[[150 125 139]
 [146 111 129]
 [147 139 116]
 [147 139 116]
 [147 139 116]
 [151 138 133]
 [144 128 109]]
->
[[150 125 139]
 [147 139 116]
 [147 139 116]
 [144 128 109]]

[[156 140 136]
 [122 126 128]
 [127 129 119]
 [145 120 124]
 [131 112 131]
 [127 129 129]
 [129 124 129]
 [136 128 106]
 [130 129 129]
 [137 124 126]
 [125 143 125]
 [139 123 126]]
->
[[156 140 136]
 [127 129 119]
 [131 112 131]
 [129 124 129]
 [130 129 129]
 [125 143 125]]

[[104  99 111 127 129 114 138 128 130 128 149 121 143]
 [144 119 128 147 126 140 122 140 118 125 152 122 106]
 [119 136 136 107 130 129 137 122 130 118 129 130 124]
 [143 128 112 112 121 138 125 123 127 143 101 123 132]
 [126 138 125 127 139 157 127 123 108 125 132 127 127]]
->
[[104  99 111 127 129 114 138 128 130 128 149 121 143]
 [119 136 136 107 130 129 137 122 130 118 129 130 124]
 [126 138 125 127 139 157 127 123 108 125 132 127 127]]

[[113 114 115]
 [114 123 127]
 [129 109 103]
 [121 114 112]
 [130 125 120]
 [143 138 131]]
->
[[113 114 115]
 [129 109 103]
 [130 125 120]]

[[131 133 131 131 124]
 [118 103 105 130 140]
 [128 123 126 136 121]
 [134 132 129 134 119]
 [133 134 133 132 123]
 [124 131 122 133 122]
 [132 135 138 127 126]
 [127 137 129 135 129]
 [130 133 132 129 130]
 [129 115 121 130 132]
 [125 140 133 132 123]
 [134 132 134 129 121]]
->
[[131 133 131 131 124]
 [128 123 126 136 121]
 [133 134 133 132 123]
 [132 135 138 127 126]
 [130 133 132 129 130]
 [125 140 133 132 123]]

[[125 127 125 128 131 136 127 123 129 136]
 [134 127 121 129 119 121 137 112 137 128]
 [134 125 125 126 126 117 122 151 136 132]
 [124 127 126 129 131 135 128 123 128 135]
 [125 127 125 129 132 135 127 121 130 134]
 [134 126 125 127 127 117 120 152 135 134]
 [135 127 124 130 122 130 138 111 136 124]]
->
[[125 127 125 128 131 136 127 123 129 136]
 [134 125 125 126 126 117 122 151 136 132]
 [125 127 125 129 132 135 127 121 130 134]
 [135 127 124 130 122 130 138 111 136 124]]

[[125 146 129]
 [138 119 151]
 [123 132 134]
 [131 134 125]
 [135 120 131]
 [135 120 125]
 [120 137 149]
 [133 114 126]
 [133 124 121]
 [116 125 121]
 [116 125 126]]
->
[[125 146 129]
 [123 132 134]
 [135 120 131]
 [120 137 149]
 [133 124 121]
 [116 125 126]]

[[128 125 147]
 [133 123 120]
 [115 117 127]
 [121 122 113]
 [125 137 141]
 [143 127 133]
 [124 143 125]
 [126 126 104]]
->
[[128 125 147]
 [115 117 127]
 [125 137 141]
 [124 143 125]]
---
[[150 100]
 [116 155]
 [154 127]]
->
[[150 100]
 [116 155]]

[[128 140 128]
 [123 145 126]
 [134 152 138]
 [117 146 126]]
->
[[128 140]
 [123 145]]

[[126 121]
 [128 136]
 [113 105]
 [130 103]]
->
[[126 121]
 [128 136]]

[[111 100 129 124 143]
 [140 125 146 106 119]
 [134 121 150 130 104]
 [125 102 124 140 132]]
->
[[111 100]
 [140 125]]

[[125 136 141 146 137]
 [112 153 141 144 147]]
->
[[125 136]
 [112 153]]

[[125 139 119 138]
 [156 132 143 128]]
->
[[125 139]
 [156 132]]

[[136 114]
 [110 156]
 [116 150]
 [128 129]
 [131 133]]
->
[[136 114]
 [110 156]]

[[112 141 139 140 146]
 [106 123 106 149 132]]
->
[[112 141]
 [106 123]]
---
[[111 112 118]
 [128 126 130]
 [132 125 123]
 [125 151 119]]
->
[[126 130]
 [125 123]]

[[153 115 148 148 126]
 [111 142 151 121 140]
 [107 152 112 141 122]
 [134 126 138 137 134]]
->
[[142 151]
 [152 112]]

[[140 144 147 139]
 [151 128 144 128]
 [128 152 140 141]
 [128 142 139 144]]
->
[[128 144]
 [152 140]]

[[132 122 137 112]
 [114 134 142 157]
 [135  98 142 143]]
->
[[134 142]
 [ 98 142]]

[[125 123 128 110 158]
 [138 119 125 129 137]
 [132 128 135 114 143]
 [124 140 127 135 108]
 [119 140 126 131 114]]
->
[[119 125]
 [128 135]]

[[140 102 150]
 [125 106 133]
 [130 121 142]
 [124 114 145]]
->
[[106 133]
 [121 142]]

[[120 110 120]
 [123 107 135]
 [108 114 116]]
->
[[107 135]
 [114 116]]

[[107 131 134 124 131]
 [144 142 131 122 127]
 [121 128 132 121 125]
 [ 99 130 136 122 138]
 [135 124 139 118 146]]
->
[[142 131]
 [128 132]]
---
[[130 124 127 131]
 [131 116 121 129]
 [120 121 105 148]
 [138 114 128 122]
 [135 124 131 126]
 [140 125 141 116]
 [136 130 142 118]
 [118 133 123 133]
 [116 137 124 133]
 [139 131 154 109]
 [133 123 128 128]]
->
[[133 123 128 128]
 [130 124 127 131]
 [131 116 121 129]
 [120 121 105 148]
 [138 114 128 122]
 [135 124 131 126]
 [140 125 141 116]
 [136 130 142 118]
 [118 133 123 133]
 [116 137 124 133]
 [139 131 154 109]]

[[141 118]
 [120 133]
 [139 118]
 [118 140]
 [106 127]
 [137 133]
 [141 114]
 [130 132]
 [117 142]
 [127 135]
 [121 123]]
->
[[121 123]
 [141 118]
 [120 133]
 [139 118]
 [118 140]
 [106 127]
 [137 133]
 [141 114]
 [130 132]
 [117 142]
 [127 135]]

[[145 101 134]
 [141 147 108]]
->
[[141 147 108]
 [145 101 134]]

[[136 127 119 133 136 131]
 [134 120 134 139 139 119]
 [129 120 145 139 137 116]
 [131 118 142 137 139 125]
 [134 143 111 117 126 155]]
->
[[134 143 111 117 126 155]
 [136 127 119 133 136 131]
 [134 120 134 139 139 119]
 [129 120 145 139 137 116]
 [131 118 142 137 139 125]]

[[133 128 137 123  99 139 134]
 [121 108 134 128 133 118 151]
 [128 147 121 130 128 136 105]]
->
[[128 147 121 130 128 136 105]
 [133 128 137 123  99 139 134]
 [121 108 134 128 133 118 151]]

[[116 130 122 126 122 146 116 107 129 128]
 [134 141 120 120 135 125 138 135 120 129]
 [140 130 131 135 130 113 138 146 124 132]
 [122 117 136 124 130 130 122 124 138 121]
 [131 132 124 144 118 128 126 127 121 138]]
->
[[131 132 124 144 118 128 126 127 121 138]
 [116 130 122 126 122 146 116 107 129 128]
 [134 141 120 120 135 125 138 135 120 129]
 [140 130 131 135 130 113 138 146 124 132]
 [122 117 136 124 130 130 122 124 138 121]]

[[141 111 124 135 112 132 119 134 117 126 122 116 119 128]
 [139 117 117 130 101 121 112 146 123 106 132 136 121 126]]
->
[[139 117 117 130 101 121 112 146 123 106 132 136 121 126]
 [141 111 124 135 112 132 119 134 117 126 122 116 119 128]]

[[125 135 136 137 140 152 148]
 [129 138 138 135 142 152 125]
 [133 118 118 128 117 113 146]
 [128 135 136 131 135 140 130]
 [120 149 151 118 125 117 129]]
->
[[120 149 151 118 125 117 129]
 [125 135 136 137 140 152 148]
 [129 138 138 135 142 152 125]
 [133 118 118 128 117 113 146]
 [128 135 136 131 135 140 130]]

[[116 150]
 [147 127]
 [133  98]
 [113 131]
 [138 104]
 [126 147]]
->
[[126 147]
 [116 150]
 [147 127]
 [133  98]
 [113 131]
 [138 104]]
